One turning vector, and how many steps it has turned:
The counts run from 0 to 190.
[158  98 103 128 110 127 109 143 102 129 170  89 107 112 149  69 111 119
  74 129 172 148 156 133 102 173 182  86 138 126 104 134 105 156 132 157
 102 122 144 107 114  87 125 115]
141
[182 110 109 113  99 132 121 141 150  91 197 109 106 139 154 123 138  99
 154 111 109 111 129  77 112 129 138 116 158 115 110 107 112 166 149 140
 159 102 134  95 156 147 172  87]
179
[176 130 123 131  93  97 136 156 110 121 170 128 130 101 107 119 147  89
 138 146 132  95 130 122  75 172 162  97 132 144 116 118 124 148 140 171
 127 167  96  97 130 112 156  94]
50
[169 127 120 151 117 121 149 143 126 118 168 128 116  98 115 104 127  76
 145 163 119  66 113 118  74 179 145  99 160 132 118 123 134 156 125 165
 154 136 102  74  97 101 155 104]
49
[133 138  90  90 126 113 151 123 150 131 151 147  86 116 109  82 111 113
 111 131 138  93 116 107  87 138 132  89 156 105 125 117 127 148  87 143
 115  64 113  67 102  89 116 137]
76
[151 148  86 117 118  82 150 145  97 116 156 136  82  96 135  98 131  69
 132 147 139 143 123 115  79 134 161  86 145 101 108 108 159 158 148 161
  97 124 138  93 122  96 146 109]
66
[170  83 139 151  92 119 122 163 170 154 186 114 103 111 137  93 154 105
 133 143 123 131 113 121  71 159 157 113 134 144 111 128 115 146  87 148
 122 136 103  71 118 126 155 122]
52
[143 115  87  90 119 120  89 123 119 127 153 126  83 109 131  84 119 119
 128 128 141 143 163 125 114 150 149  80 138 109 120 130 103 144 188 126
 126  76 123  85 122  74 151 103]
152
[138 151 119 119 126 128 165 155 130 100 130  88 113 141 132  76 109 102
 117 113 142 112 137 116 106 134 128  74 183  85 120 131 137 158  72 134
 108  95 106  73 124  77 141 139]
95
[183 112 142 118  87 156 102 133 168 112 175 150  88 120 135 113 129  97
 161 134  70 114 124 113  89 165 150  92 151 130 116 122 112 118 134 132
 163 118  95  81 102 120 148 112]
41
[143 136 114 102 102  86 162 187 118 110 160 135 101  98 108  99 152  65
 134 148 142 152 113 122  66 127 129  88 142 109 119 113 165 148 118 160
 104 117 109  87 112 106 135 128]
67
[162 108 110 129 106 130 122 100 155 124 142  98  79 116 133  72 126 126
  75 101 141 117 129 122  90 158 131 113 158  99 130 149 113 139 106 181
 157  88 106  94 102  93 132 156]
123
[167 112 117 120  91 101 130 149 164 173 160 127  52 113 106 109 132 105
 144 126 136 122 114 111  92 122 120 109 143 105 128 111 167 138 132 165
 154 104 108  57 100  86 140 134]
56
[171 111 103 125  87 105 121 127 119  98 154  88  95 121 138  75 139 116
 145 103  97 100 143 105 140 144 162 113 156  88 111 115  85 142 122 131
  88 117  97 116 168 119 169 107]
101
[186 113  93 111  98 119 137 115 103  97 173 112 128 143 130  78 156 131
 112  79 167 151 167  81 120 143 147 113 132 139 105 120 104 168 158 136
 125 105 111 107 135  74 132  90]
15
[154 131 120 119  95 115 121 155 141  81 158 137 151 108 151 110 154  93
 130 107 119 128 139  87  76 160 166  85 146 131  74  99  88 153 148 142
 109 123  77 116 151 114 146  73]
176
[140 100  95 106 135 108 130 172 168 120 178  69 112 128 128  92 149 121
 124 121 166 135 128 106  87 119  99  87 156 126 102 131 153 168 147 125
 125  97 130  63 124 107 154 115]
162
[156 115 118 110  92  98 134 133 122 117 156 127 116 120 153  58 135 101
 140 127 131 161 136  96 102 141 174  90 123 103  95 109 105 149 106 135
  54  85 112 117 169 116 148 116]
82
[169 151 120 135  86 130 148  93 137  55 156 106 122 137 102 120 132 119
 128 114  99  84 145 105 124 153 131  93 148 112 112 119  82 145 122 165
 152 116  98  81 114 102 149 143]
108
[160 100  92 143 133 119 126 125 143  80 200  93 135 122 165  76 146 107
 141 147 141 118 134 117  98 157 145  78 142 151  91 123  93 166 145 114
 118  90 146  66 122 131 148 106]
159
[167 123 124  92  90 131  88 161 159  98 170 123 112 129 139  84 146 133
 131  92 114 149 165  95  95 142 148  65 147 136 103 126 103 141 138 120
 111 146 111 128 134 128 153  67]
23
[167 126  86  80 101  90 129 151 113 153 184 138  75 109 110  91 111 122
 107 100 132 129 133  96 120 119 143  89 127 121 139 112 133 150 116 164
  83  91 155  89 141  95 130 107]
74
[157 152  86 103 107 124 146 116 104 118 160 116 110 143 125  80  95 127
 111 112 131 115 148  76 124 136 156  80 161 114 131 129  83 159  95 139
  96  94 136  96 165  98 173 110]
93
[126 125  71  93 142 113 111 153 160 113 158  91 120 121 127 103 136 123
 153 128 142 105 136  89  83 137 122  70 166 117 107 131 118 158 140 136
 142  92 122  61 113 120 159  96]
163
[178  85 157 123  87 116 113 145 173 106 173  89 108 124 155  77 151 108
 110 125 123 165 154 144 105 151 185  87 136  93  97 139 138 135 109 164
 126 133 118 121 119 107 125 141]
130
[180 130 113 109 105 150 146 113 130 105 192 111 120 161 121  88 117 128
 118 109 116 105 131  88 137 135 121  82 145 119 150 140  88 166  82 142
 124  79 145  72 144 113 149 134]
92
[175  69 131 102 103 118 102 156 153 125 189  96  96 132 129  84 143 126
 140 123 147 156 157 141 134 135 131  95 134 105 119 129 129 126 149 126
 115  80 122  75 116  88 133 138]
150
[118 128 133  90  81 110 138 190 150  90 127 126 119 134 103 103 128 100
 135 115 115 137 122  89  81 138 103  74 141  83 124 120  98 149 104 139
 112  68  89  88 141 102 128 151]
87
[133 122  92  93 108  91 131 135 152 110 180 153 104  99 115 110 149  81
 155 158 103 104 105 104  72 143 142  83 121 134 133 129 105 152 136 167
 115 109 122  85 124 137 156 121]
69
[151  93 103  91 109  90  98 154 145 119 182  87 105 100 139  87 132 118
 155 156 106 114 166 140 133 150 189  84 111 119 109 121  95 136 169 137
 114 116 122  97 118 113 130 102]
148
[167 132  97 122 109 130 122 126 124  94 139 136 127 111 126  89 117 117
 119 104 112  63 144 112  80 182 151 101 165 148 109 122  93 159 150 151
 150 134  76 116 120 103 123  75]
30
[117 137  73  80 126 101  99 180 148 126 157 104 103 101 123 111 130 117
 131 117 120 108 165 103  88 132 142  67 151 132  91 113 114 152 165 119
 116 122 103  83 130 104 144  84]
164
[173 107 114 141 126 117 149 102 132 127 171 151  76 136 157  72 151 101
 115 162 143 154 106 121  82 143 135 102 146 127 119 121 137 152 101 156
 110  78 137  71 116 105 150 138]
64
[187 103 151 118 102 163 143 133 169 108 167 154 138 126 137 122 137 109
 112 115 104  67 134  98  84 157 119  95 153 144 120 125 112 162  89 135
 152  97  90  76 120  94 141  97]
186
[116 114 107 104 111 112 109 200 163 101 147 119 110  98 121 110 140 126
 118 105 119 121 154 126 100 130 130  73 153 121  88 102 127 137 130  99
  96 110  86  89 111  99 102 102]
165
[175  91 137 113 102 127 110 150 142 133 189 133 114 123 145  91 148 141
  89  78 141 135 157 101 120 136 119  95 145 130  90 105 117 142 120 115
  89  77 103  83 144  83 120  92]
169
[152 130 127 118 123 115 156 144 162  93 147 126 157 124 131 120 167  99
 125 116 149  99 123  90  68 147 115  92 164 116  86 115 147 148 131 140
 138  72  86  70 122 101 138 108]
174
[175  95 123 136  72 107 130 157 123 106 155  90  81 131 115  88 141 125
 129  79 128 147 150 114 136 134 144 121 156  60 124 108 116 149 101 158
  95 113  91 106 177 108 167 123]
102
[144 134 105  99  94 100  96 144 137 101 138 114  90 101 127 115 149 112
 111 105  91 106 152 129  93 160 163  75 156 107 123 142  89 122 122 170
 118 168  86 130 130 111 181 111]
117
[173 100 129 108  88 108 103 118 157 110 158 114 124 114 134  94 150 106
 119 129 124 143 154 128 103 163 211  70 119 114  94 140 102 128 128 176
 114 142 123 148 117 106 135 115]
129
[153 107 115  86 111 117 102 141 116  84 158 131  97  91 123 104 121  97
 124 144 102 102 144 154  91 174 153  69 150 102 147 136 107 133 168 157
 155 118 112 114  99 104 122 125]
136
[148 116 134 114 109 145 124 168 142 120 128 136 111 121 124  92 137 126
  91  73 139 117 128  96  76 161  92  89 169 125 122 131 132 140 118 131
 143 115  72  88 111  72 116 103]
28
